In the data rows, the value 128 means zero.
Here are some points:
[164 121 090 172 079 113 106 066 122 130 158 089 125 138 102 146]
[103 102 126 119 191 168 220 067 190 195 135 139 092 144 162 107]
[190 126 124 115 134 174 136 114 063 098 141 162 143 057 128 081]
[080 163 092 035 161 024 160 131 180 231 174 083 105 238 167 255]
[011 115 176 128 116 031 114 167 118 152 117 121 124 178 081 153]
[140 160 160 155 022 078 049 170 031 085 127 144 201 074 092 095]
[158 170 148 122 156 068 126 151 092 136 105 144 138 116 170 155]
[219 105 100 178 090 098 119 040 114 135 098 175 069 022 190 000]
[126 100 077 147 090 130 143 109 119 137 164 095 138 027 123 072]
[103 167 105 094 188 039 157 143 218 174 201 095 100 184 102 131]
[143 141 112 102 204 143 085 131 143 144 085 161 103 139 097 092]
[099 250 098 030 197 152 210 094 202 174 197 092 036 218 143 190]
[158 162 196 127 097 110 092 150 064 093 116 140 098 107 140 161]
[093 109 122 128 196 132 194 127 169 156 157 102 112 157 164 121]
[168 078 091 195 129 096 119 119 102 108 079 152 086 136 138 070]
[050 168 167 110 141 074 127 122 075 125 110 102 125 179 050 175]
[113 071 121 131 120 134 114 106 092 096 059 164 138 094 066 069]
[195 107 170 180 062 162 135 086 108 141 166 125 208 025 161 136]
[172 153 130 122 075 143 109 183 037 145 081 136 154 117 064 066]
[159 140 056 031 191 104 200 119 101 201 123 082 126 219 151 122]
[016 128 186 141 164 106 167 140 160 183 156 043 099 207 120 225]
[074 136 142 094 093 082 166 151 151 110 114 084 137 199 090 135]
[088 025 173 182 130 144 086 106 141 157 133 131 134 116 158 153]
[073 095 150 201 045 187 078 119 114 074 138 131 173 111 066 118]
[105 135 146 227 035 118 101 144 113 146 124 098 161 054 093 123]
[157 135 182 087 107 118 096 180 018 113 165 174 158 165 119 138]
[086 148 142 084 101 135 120 110 095 099 138 060 107 090 147 148]
[224 084 134 153 038 145 162 081 076 026 111 167 157 016 152 068]
[136 127 140 192 037 149 159 190 119 138 120 079 194 055 037 096]
[168 151 156 189 123 168 084 159 034 079 126 171 127 011 193 133]
[017 122 161 121 086 108 105 185 104 154 107 124 173 187 094 130]
[108 161 119 124 233 138 143 119 120 178 092 086 106 241 154 160]
[071 140 141 128 197 117 148 112 061 126 143 117 134 213 125 174]
[212 159 098 100 181 128 189 147 148 134 184 160 157 174 216 136]
[101 111 146 150 107 153 160 128 097 125 090 132 159 144 171 109]
[111 129 152 130 188 213 145 114 112 122 107 124 145 077 099 152]
[119 180 123 114 149 169 158 176 169 169 162 080 127 208 160 187]
[106 203 076 100 129 110 152 113 123 117 145 080 107 166 140 125]
[101 163 135 138 132 073 121 142 159 145 151 088 138 199 150 173]
[120 116 103 086 142 133 070 126 196 177 157 114 080 067 135 119]
[077 077 112 165 111 151 109 116 153 105 087 156 162 063 202 121]
[165 138 106 140 170 099 162 070 177 137 131 155 193 150 100 162]
[133 133 072 116 198 131 162 141 136 137 139 193 175 136 129 158]
[073 163 151 061 170 114 120 098 189 166 150 096 069 165 165 130]
[158 092 190 170 078 187 108 141 106 032 108 105 167 000 129 019]
[154 161 126 114 084 128 108 112 089 135 149 107 177 108 149 151]
[188 120 150 122 039 156 086 109 088 033 099 175 130 000 064 000]
[130 119 125 134 133 072 081 124 221 185 136 061 092 157 094 075]
[029 159 115 085 085 069 134 135 156 158 138 079 110 213 039 223]
[151 161 114 080 113 126 058 080 048 096 145 077 072 139 113 082]
[189 148 136 173 135 140 115 110 094 132 125 182 118 181 176 135]
[156 127 114 149 155 103 114 104 122 096 117 135 117 137 103 154]
[211 136 149 155 143 187 151 082 177 117 154 068 153 114 210 065]
[198 071 164 200 142 245 116 080 169 100 135 154 106 074 176 057]
[049 153 091 118 146 081 136 203 234 151 115 094 180 219 152 150]
[040 188 152 121 132 085 154 109 217 171 144 097 078 192 143 146]
[130 208 198 101 128 134 177 138 119 196 148 063 106 209 140 176]
[083 121 162 070 187 124 196 185 089 193 120 114 072 226 208 230]
[152 065 146 154 134 131 119 082 071 157 127 111 146 127 136 161]
12 more points follow, each with its number after it:
[156 207 137 109 056 111 080 122 178 110 145 141 123 177 117 147] 0
[178 144 154 138 090 146 183 077 105 130 187 132 149 125 132 166] 1
[160 145 153 111 183 141 191 037 144 135 204 142 159 109 194 171] 2
[190 053 116 162 106 128 089 167 091 097 093 194 120 119 139 105] 3
[157 161 156 112 158 112 150 144 086 132 190 097 109 109 193 155] 4
[137 148 146 093 133 176 116 148 099 139 127 143 151 053 141 114] 5
[112 072 055 042 189 113 160 182 200 210 170 058 094 163 109 147] 6
[167 081 077 174 083 133 141 117 081 056 124 145 151 000 122 087] 7
[087 136 206 106 157 075 121 186 191 182 111 069 150 134 130 169] 8
[154 082 170 230 015 136 129 079 129 159 127 109 203 072 115 087] 9
[188 043 092 208 166 189 148 096 105 114 134 171 146 046 175 011] 10
[106 147 150 109 128 105 192 180 089 162 110 110 073 124 134 190] 11
Which of these numbered points is nearest to each point below, looking only along the 7 directions in which the first points spread most? Its number follows each.
[089 153 134 101 255 102 184 140 254 150 180 063 114 255 155 177] > 6
[165 075 106 177 098 181 087 144 095 081 130 138 178 026 098 067] > 7
[187 065 116 202 208 189 110 041 174 094 138 117 181 061 162 093] > 10
[101 172 230 060 109 113 178 083 087 142 064 162 117 192 112 177] > 11
[116 090 094 141 121 082 081 100 165 109 070 188 089 079 136 144] > 3
[170 148 142 122 117 174 134 168 145 104 148 150 133 133 156 199] > 1
[108 146 135 141 075 127 124 153 127 153 171 138 128 115 181 141] > 1
[106 143 154 088 153 139 162 127 106 144 113 078 110 155 124 150] > 11
[181 181 217 153 107 087 151 082 075 064 190 149 094 119 154 162] > 4
[209 121 174 186 067 152 127 084 066 069 115 172 184 082 183 033] > 7
[120 124 132 138 176 173 152 132 126 096 145 151 144 082 065 119] > 5
[144 140 107 146 176 107 127 122 088 084 191 138 087 113 179 112] > 4
[153 078 104 136 137 078 092 135 144 112 151 187 161 108 126 064] > 3
[025 147 129 156 120 024 155 147 155 093 124 060 146 201 120 141] > 8
[189 120 127 215 112 190 038 082 084 076 054 096 130 031 121 046] > 7
[149 197 094 122 102 087 141 128 083 194 113 135 088 203 203 133] > 4
[096 232 132 054 050 105 090 090 135 095 116 147 115 116 094 114] > 0
[055 132 177 083 223 152 134 162 081 125 131 105 154 181 179 219] > 11
[068 165 046 040 178 034 134 144 182 121 125 100 065 213 116 181] > 6
[153 105 143 092 224 131 185 094 163 114 168 165 134 192 209 123] > 2
[087 100 106 103 140 133 164 132 075 178 167 118 148 147 112 164] > 11
[123 170 202 157 137 086 138 125 210 220 152 116 130 201 128 177] > 8
[172 096 090 130 132 127 053 108 151 141 118 196 133 106 139 069] > 3
[163 189 076 084 195 123 192 131 187 100 084 197 133 155 229 134] > 2
[130 096 040 156 151 133 138 135 125 118 104 226 161 107 074 094] > 3
[122 107 166 173 040 131 091 117 144 111 171 107 150 095 073 149] > 9
[174 109 219 130 097 140 142 084 071 092 174 096 157 092 089 070] > 5
[177 082 167 153 060 207 125 146 127 074 148 106 119 111 142 091] > 5
[181 071 134 169 123 230 077 059 114 089 125 204 145 053 149 016] > 10
[132 115 194 150 117 127 163 148 118 131 143 108 123 114 157 178] > 1
[180 053 120 228 015 159 100 119 028 104 104 183 113 000 138 030] > 7
[137 148 116 167 092 127 122 161 144 117 124 116 154 121 123 180] > 1
[108 111 158 205 056 117 119 133 104 115 095 097 208 082 092 075] > 9
[098 191 115 127 103 066 092 122 108 147 104 065 158 155 084 137] > 0
[213 071 093 149 105 165 115 148 088 104 140 095 220 059 175 153] > 1
[196 140 132 133 069 151 159 116 127 179 128 022 109 098 117 093] > 1
[121 255 133 088 068 102 158 086 096 133 079 114 139 145 129 133] > 0
[181 123 170 102 122 195 129 076 134 099 137 172 070 199 183 145] > 4
[079 077 057 172 111 156 109 184 118 181 128 190 133 072 129 096] > 3
[039 157 121 151 110 128 121 118 185 185 195 076 145 157 109 122] > 8
[048 204 124 046 181 084 226 120 180 174 113 087 082 243 174 168] > 6
[196 116 119 200 050 099 015 133 104 051 115 159 081 005 067 059] > 7
[136 126 085 216 084 180 084 205 088 091 091 128 123 023 106 088] > 7
[113 151 061 129 102 049 149 089 146 121 135 072 111 186 134 135] > 0
[061 243 143 053 241 116 211 212 218 243 163 086 046 255 168 194] > 6
[082 175 137 128 103 148 164 099 146 155 151 098 137 089 128 143] > 1
[150 070 109 141 199 188 148 093 200 133 100 110 159 037 134 054] > 10
[140 178 107 140 131 166 109 127 126 132 206 123 111 124 120 118] > 1
[108 118 137 092 156 099 109 183 061 186 093 158 134 149 092 152] > 11
[154 050 136 178 141 114 129 132 162 119 124 160 101 058 137 108] > 3
[107 098 135 144 122 106 090 225 174 184 098 094 146 159 093 130] > 8
[092 128 110 162 043 076 130 160 073 119 160 120 127 086 041 121] > 0
[178 093 123 173 190 148 138 123 225 064 088 147 120 113 165 055] > 10
[099 147 114 115 058 164 103 119 075 109 130 152 133 062 124 148] > 5
[040 238 140 072 163 182 150 188 130 148 090 114 133 144 158 166] > 11
[166 164 098 111 171 142 219 097 118 131 149 159 117 118 209 126] > 2
[144 137 180 131 148 153 162 078 083 148 169 157 118 076 168 174] > 4
[150 160 183 097 077 139 162 215 105 161 137 160 126 107 109 148] > 1
[138 119 147 134 061 060 125 124 119 113 133 090 127 078 105 092] > 0
[152 000 031 155 089 134 139 107 244 123 126 182 164 082 115 047] > 10
[132 093 116 083 114 177 102 126 042 090 142 113 144 054 082 075] > 5
[144 092 156 143 075 176 083 160 100 105 062 132 134 016 090 062] > 7
[187 073 153 186 104 149 111 176 052 219 175 165 187 092 117 094] > 3
[122 113 153 071 188 127 091 225 071 140 152 120 141 162 175 221] > 11
[207 173 130 143 110 137 120 143 090 149 126 146 112 102 094 079] > 5
[058 160 166 143 121 103 115 162 175 143 141 106 101 255 099 154] > 8
[148 111 125 092 072 091 135 126 114 148 133 130 144 126 139 120] > 0
[074 088 137 149 048 098 084 188 122 099 070 094 201 067 063 103] > 9
[138 091 170 131 123 210 078 135 091 145 140 113 140 054 119 063] > 5
[068 138 132 131 132 107 163 156 189 194 116 076 118 123 116 140] > 8
[179 235 098 068 132 149 170 060 141 098 097 152 140 169 149 159] > 4
[127 129 125 137 076 134 078 183 120 163 126 099 172 101 154 124] > 1
[087 126 130 187 087 094 076 125 125 137 122 137 185 085 036 131] > 9
[168 068 122 129 136 170 142 061 107 082 138 141 092 124 132 107] > 5
[230 205 132 087 184 097 162 070 154 135 117 183 093 111 110 135] > 4
[140 119 132 088 112 104 116 122 150 068 164 100 132 147 125 101] > 0
[155 125 165 065 168 169 141 035 195 132 142 126 144 064 172 141] > 2
[109 087 123 158 136 135 083 143 151 105 101 155 111 124 144 083] > 3
[159 064 091 171 071 134 094 111 055 058 134 137 125 051 114 074] > 7
[210 109 142 184 098 180 146 110 147 161 203 093 119 067 133 064] > 1
[161 174 102 051 173 135 123 139 136 183 133 157 138 188 203 141] > 4
[149 156 123 063 208 146 183 099 255 094 104 172 098 186 142 123] > 6
[077 103 113 164 127 093 143 039 150 138 107 091 215 184 189 142] > 8
[073 154 167 069 186 132 151 168 091 131 170 170 083 232 187 192] > 11
[133 110 159 088 224 134 155 114 102 113 155 140 075 159 200 168] > 4
[156 165 115 143 107 178 084 066 109 105 105 183 121 174 131 121] > 5
[244 067 126 160 143 195 095 102 128 069 114 152 130 024 141 023] > 10
[253 077 130 135 162 112 111 000 180 084 154 120 119 039 154 075] > 10
[106 149 131 142 066 119 147 165 128 061 117 160 120 066 078 112] > 5
[151 078 105 159 044 169 084 127 141 113 121 147 171 049 096 000] > 7
[146 177 159 117 088 035 178 185 152 134 163 067 083 166 087 206] > 0
[189 026 095 157 146 173 170 099 101 134 120 149 202 093 146 074] > 10
[132 119 082 064 209 135 193 105 210 133 182 126 082 192 174 085] > 6
[057 101 060 123 134 072 104 139 143 152 125 106 151 184 122 177] > 8
[118 143 172 197 028 138 046 148 093 129 087 105 142 114 125 110] > 9
[142 129 126 101 182 174 162 159 253 141 195 069 087 182 087 187] > 6
[153 151 183 090 166 152 170 110 106 152 114 102 076 165 184 194] > 4
[047 117 063 109 147 117 155 147 253 155 114 145 124 214 102 178] > 6
[130 155 122 146 152 097 116 163 118 147 137 207 115 069 141 126] > 3
[163 204 148 000 166 098 160 119 176 144 172 127 058 255 223 173] > 4
[160 116 167 145 092 144 091 102 035 084 115 134 175 000 107 098] > 7
[255 168 165 095 162 174 185 055 154 112 228 136 111 101 169 150] > 2
[187 204 149 129 164 127 176 139 141 134 156 099 027 135 202 084] > 4
[078 116 122 094 092 068 145 216 155 151 101 093 124 147 126 178] > 8
[053 141 128 126 044 090 077 111 187 182 105 102 121 187 078 164] > 8
[094 129 188 145 086 123 115 192 059 132 127 164 137 138 089 204] > 11
[108 234 147 039 229 131 166 192 219 193 208 148 065 255 127 228] > 6
